Each row is where one point has got to under a steady rotation. How many steps took it there?
The counts run from 0 to 465.
[154 137  98 146  98 157 116  98 142 115 148  98 111 141 152 120 124  89
 132 184 129 111  95 194 132 123 168 132 107 167 126 145  94 167 139 101
 124 133 159 122 156  68 113 133 128 147  89 121 152 106 144 110 130 163
 127 118 127 126 114 112 196 171 121  90 104] => 448
[116 112 128 128  72 174  95  94 145 108 161 111 126 129 147  98 119  72
 143 169 129 102 103 197 120 123 176 131 153 152 144 165 104 153 120  62
 134 140 126 126 161  95 114 130 115  94 111 128 154 122 138 122 155 152
 149 124 130 111 112 110 158 160 126 100 119] => 411
[170 108 115 136  76 175 135 117 130 124 137 118 111 112 159  96 135  63
 134 163 153  97 107 181 147 117 166 139 118 126 119 144  72 166 130  66
 122 153 131 144 158  96 144 120 127  97 104 141 172 110 140 133 130 166
 134 152 165 150 132 120 161 158 130 102 107] => 13
[125 123 110 130  95 171 106  97 154 124 150 110 103 137 132 114 110  87
 148 163 117 110 106 196 124 132 170 153 114 158 117 151 118 156 123  90
 120 135 173 121 164  75  83 110 113 140  87 141 138 127 145 115 139 166
 131 126 121 106 101 103 174 191 123 101 119] => 141
[151 131 120 148 116 171 147 121 144 101 146  83 139 126 154  97  95  95
 133 170 144 100 114 194 117 131 165 139 153 135 130 145 104 122 160  71
 111 162 123 138 153  63  95 131 109 116  96 155 155 132 166 110 137 163
 148 146 149 114 111 100 119 172 123 136 101] => 354
[128 110 122 153  95 168 123  97 110 135 129 123 114 138 153 131  99  83
 138 173 125 132 108 195 135 114 168 137 124 128 150 145  93 160 169  79
 146 155 154 129 169  92 128 116 114 134 101 143 175 102 130 116 116 173
 110 130 153 113  94 101 175 178 169 116 128] => 365
[134 159 113 160 129 145 105  97 119  93 136  88 156 123 156 116  97  60
 126 157 130  88 104 167 107 119 175 127 125 157 120 158 112 154 135  83
 159 151 127 120 147  79 128 133 127 101 100 147 160 104 154 115 149 183
 130 137 160 109 110 102 147 169 141  97 129] => 273
[136 118 114 115  84 190  90 107 113 101 152  90 112 125 140  92 128  41
 136 177 140 111  91 165 144 121 163 153 152 145 115 150 116 168 116  77
 135 136 129 128 159 111 125 107 140  89 133 118 145 135 137 131 143 143
 157 161 141 118 119 116 150 173 115 104 129] => 101
[116 120 115 126 124 164 119  94 105 117 129  84 124 109 162 105  87  84
 135 175 119 145 113 164 120 145 158 148 150 140 119 139 129 156 151  93
 140 151 133 126 152  75 103 115 104 127  92 154 131 123 148 100 125 156
 139 169 139 103  76  95 155 202 161 105 122] => 305
[150 126 126 161 132 157 124 126 100 123 124  86 127 105 190 110  93  89
 122 188 118 121 110 178 147 134 159 133 139 140 131 141 111 164 150  89
 125 169 139 127 135  70 131 131 107 152  93 135 163 112 144 101 110 162
 109 144 159 146 114 103 173 172 160 106 119] => 394
[134 163  94 149 111 177 106  75 132 103 152  89 129 117 121 133 113  73
 127 157 106 102  99 177 135 119 146 118 137 148 125 175 105 151 127 106
 146 142 144 104 153  56 114 112 140 130  96 150 134 129 148 107 128 179
 132 141 137  98  95 102 149 193 143 102 139] => 27
[134 151 122 154 103 168  98 117 129  98 158 110 130 105 158 101 101  59
 136 148 108  81 109 187 113 119 178 116 154 151 130 168 112 168 106  79
 131 140 142 115 134  73 108 132 109 130  92 136 144 124 154 111 143 169
 125 116 138 108 111  97 142 170 132 111 130] => 385
[156 127 103 137 109 174 115 123  93 101 145  93 119 119 164 111 130  62
 132 192 131  98 104 165 144 106 161 170 124 144 126 141  95 181 129  63
 144 141 122 134 148 103 139 132 137 115 114 103 162 118 130 131 129 156
 135 158 169 134 121 126 175 168 106 100 121] => 98
[150 144 120 141 123 156 116 133 112 131 126  82 117 147 136 112  82  68
 120 169 142 116  95 160 147 127 147 158  98 155 110 148 126 167 159  66
 141 146 163 124 179  94 124  97 140 117 104 134 174 137 160 108 123 186
 122 160 156 118 104 127 136 173 144 113 128] => 427
[158 122 118 126 110 175 133 136  92 109 140  87  95 165 138 100 103  79
 139 202 155 118  90 182 150 134 152 128 125 143 133 144  97 151 164  72
 138 150 143 127 162  98 119 116 136 119 117 130 177 123 158 112 115 164
 113 144 155 145 128 122 145 160 147 120 115] => 400
[152 119 119 145 120 179 105 138 114 138 128 101 101  91 161 100  93  56
 136 169 114 115 104 161 160 145 145 149 127 129  96 156 122 179 119  90
 131 162 145 118 144  89 131  95 119 121 108 140 150 122 143 104 115 167
 118 164 157 132 109 120 156 183 159  98 144] => 36
[171 112 134 139  99 186 118 157 128 123 146 102 111  99 166  77 109  56
 142 162 126  99 110 171 139 137 154 159 127 138 110 157  99 163 119  59
 129 151 132 147 152  91 122 104 109 107 108 138 154 118 141 126 128 141
 128 162 142 148 119 127 148 168 118  99 113] => 346
[145 145 124 151 117 174 126 105  93  96 132  70 135 139 163  98 104  66
 110 175 151 109  86 177 166 133 151 113 179 143 133 149 129 157 140  84
 111 147 158 126 150  86 119 121 129 118 111 138 163 140 165 129 136 147
 130 145 161 129 127  79 128 171 138 127 117] => 239
[122 134 102 121 124 166  96 106 145 118 132  92 128 123 157 108 125 102
 141 187 114  90 108 191 135 153 167 141 151 150 130 130 115 146 130  90
  93 159 131 116 138  74 101 140  93 129 100 126 162 126 143 110 135 159
 161 150 144 112  97  93 180 182 130 124 137] => 442
[143 136 106 112 114 189 123 122 131 112 146  91 131 121 131 107 128  78
 121 154 130  81  94 177 151 116 141 156 147 147 139 163 104 156 125  62
 105 152 123 101 163  87 117 114 129 116 105 127 152 153 147 123 130 176
 161 177 152 116 101 115 119 192 119 141 125] => 378
[125  97 124 122 140 174 120 109 132 115 126  86 122 100 158 106 107  77
 151 160 121 103 100 181 128 138 160 152 155 126 117 147 124 148 119  88
 119 183 131 110 130  76 118 103 109 123 104 144 134 134 152 114 141 176
 145 153 154 116  97  94 151 199 154 132 126] => 193
[159 159 103 161 114 176 122 135 102 116 138  97 137 131 145 123 114  79
 116 168 115  95 110 164 148 114 136 160 124 147 147 157 100 156 157  57
 139 134 148 138 181  88 118 117 126 131 104 135 182 126 133 129 111 148
 133 172 136 119  96 111 139 196 108 128 140] => 181
[129 169  97 150 106 176  99 100 122 108 158 103 142 102 136 117 114  71
 121 162  99  94 112 183 126 127 153 109 148 145 146 170  92 154 131  85
 139 132 128 114 151  65 107 136 113 123  94 148 149 119 140 112 124 156
 139 151 129 104  95  96 152 185 133  98 147] => 25
[109 131 110 110 118 174  92 111 120 119 149  97 124  97 135 112 119  83
 141 176  98  97 111 171 133 142 150 135 142 139 133 164 106 156 129  77
 133 159  98  98 147  78 119 122 111 109 100 131 144 126 134  97 121 173
 151 170 146 110  84 121 151 187 159  97 149] => 221
[113 128 109 120 121 170 101 119 139 119 130  99 133 133 161 101 129 101
 143 187 120  89 108 199 128 152 174 135 159 148 143 132 114 149 128  74
 100 158 133 123 136  80  98 143  92 120 100 126 170 127 146 116 140 158
 155 147 140 114 101  88 176 180 135 131 134] => 441
[125 126 111 118 115 157 115  98 142 105 147  85 140  93 176  98 116  97
 130 161 122 106 102 176 114 130 169 147 155 159 140 150 111 154 129  74
 111 152 103 115 143  74 108 141 100 125  90 128 136 133 142 113 147 160
 162 166 133 110  88 107 155 182 129 125 103] => 108
[153 118 124 118 119 169 138 133 113 124 138  92 119 131 145 114 112  90
 125 167 136 106  95 167 139 110 147 159 105 155 142 164  93 152 153  43
 137 156 126 111 176  89 132 108 139 119  99 122 167 130 145 116 125 183
 130 173 144 140  95 144 127 178 145 116 102] => 68
[142 126 113 109 105 189 110 139 114 120 144 103 123 128 140 100 133  70
 126 159 128  84  84 178 149 125 136 139 146 153 155 171  93 158 127  47
 125 141 133 110 169 102 117 107 128 105 110 126 174 135 142 132 129 155
 141 168 127 135 102 115 130 187 133 134 130] => 376
[153 117 121 119 109 167 123 127 121 131 137  80 110 140 135 117 108  84
 128 174 134 113  86 164 149 120 133 155 105 158 136 170  90 155 157  57
 136 154 137 112 180  86 131  99 146 113 108 130 163 130 142 114 121 175
 132 170 136 141  96 143 139 177 147 108 107] => 67
[151 152  98 135  82 182 118 106 131 140 142  98 103 135 127 109 121  80
 107 175 125 118  99 174 175 141 135 114 132 143 124 155  91 161 143  92
 114 131 167 116 175  74 114 102 126 131  91 149 164 125 148 115 110 149
 123 161 130 139 111 106 149 179 137  97 132] => 176
[164 144 139 171  96 167 121 142 119 122 141 106 126 119 177  83  90  63
 112 163 134 101 118 170 153 127 166 132 139 142 116 157 121 170 128  60
 114 141 156 136 159  89 124 124 109 122  97 139 172 121 161 117 127 150
 113 142 145 139 136 111 144 147 122  94 115] => 235
[139 149 119 152 116 189 106 122 110  96 154  85 127 122 124 110 107  43
 134 173 114 101 114 161 134 127 148 154 134 132 109 165 115 149 119  76
 162 142 134 135 161  84 119 107 132  90 120 155 142 131 148 116 134 161
 126 157 152 112 112 114 131 186 116  94 143] => 186
[150 155 114 166 112 162 118 120 150 103 146  95 142 113 164 110  92  92
 136 173 120  94 115 193 108 143 172 127 151 140 139 141  99 133 154  75
 124 157 118 138 147  65 100 143  89 115  97 141 168 119 151 106 126 148
 147 142 135  99 111 106 147 169 132 132 130] => 356
[144 158 106 153  86 181 107  87 144  97 162  82 121 126 138 104 113  64
 122 180 126 109 115 170 134 124 163 160 140 148 100 149 113 150 121  88
 129 126 137 141 163  76 110 133 126 109 111 141 138 135 146 119 143 144
 152 152 148 101 119 111 156 171  88  87 119] => 297
[166 133 105 138 120 172 127 119 102 113 135  61  99 136 148 109 106  76
 128 203 154 116  84 173 167 137 137 119 127 142 112 146 104 165 154  99
 126 162 139 117 148  80 135 105 140 120 112 126 158 117 157 105 107 165
 121 156 167 149 130 124 162 167 156 105 116] => 398
[152 124 109 122 111 166 115 128 121 129 139 131 102 114 164 105  97  75
 124 141 125  93 100 184 143 118 162 147 119 149 131 149 115 188 126  72
 106 152 160  93 152  88 116 107 118 154  77 118 154 128 157 107 124 185
 126 143 146 113  97 103 142 177 150 140 121] => 229
[126 132  91 109 100 178 118  93 134  97 150 113 104 135 122 110 135  83
 140 171 125 100 114 193 123 134 168 132 128 149 113 150 103 157 111  97
 118 131 156 107 142  65  89 127 124 134  85 144 133 126 162 113 138 176
 133 129 141 112 106  92 164 183 124  98 123] => 139
[134 132 129 152 119 184 113 115 123  97 149  77 127 124 130 112 110  47
 144 158 120  93 103 163 125 123 155 150 131 136 104 176 112 144 117  79
 165 157 133 133 158  80 123 106 136  89 124 154 138 127 149 124 139 170
 129 150 153 125 111 120 140 190 114  91 132] => 187
[149 123 100 143 124 166 115 113 107 119 133 108 115 130 144 134 125  70
 149 167 113 105  93 182 135 111 144 144 102 153 134 164  98 169 138  92
 152 157 160 117 155  79 124  98 138 144  97 133 149 108 132 120 126 177
 108 138 137 137 100 110 175 206 145 107 124] => 338
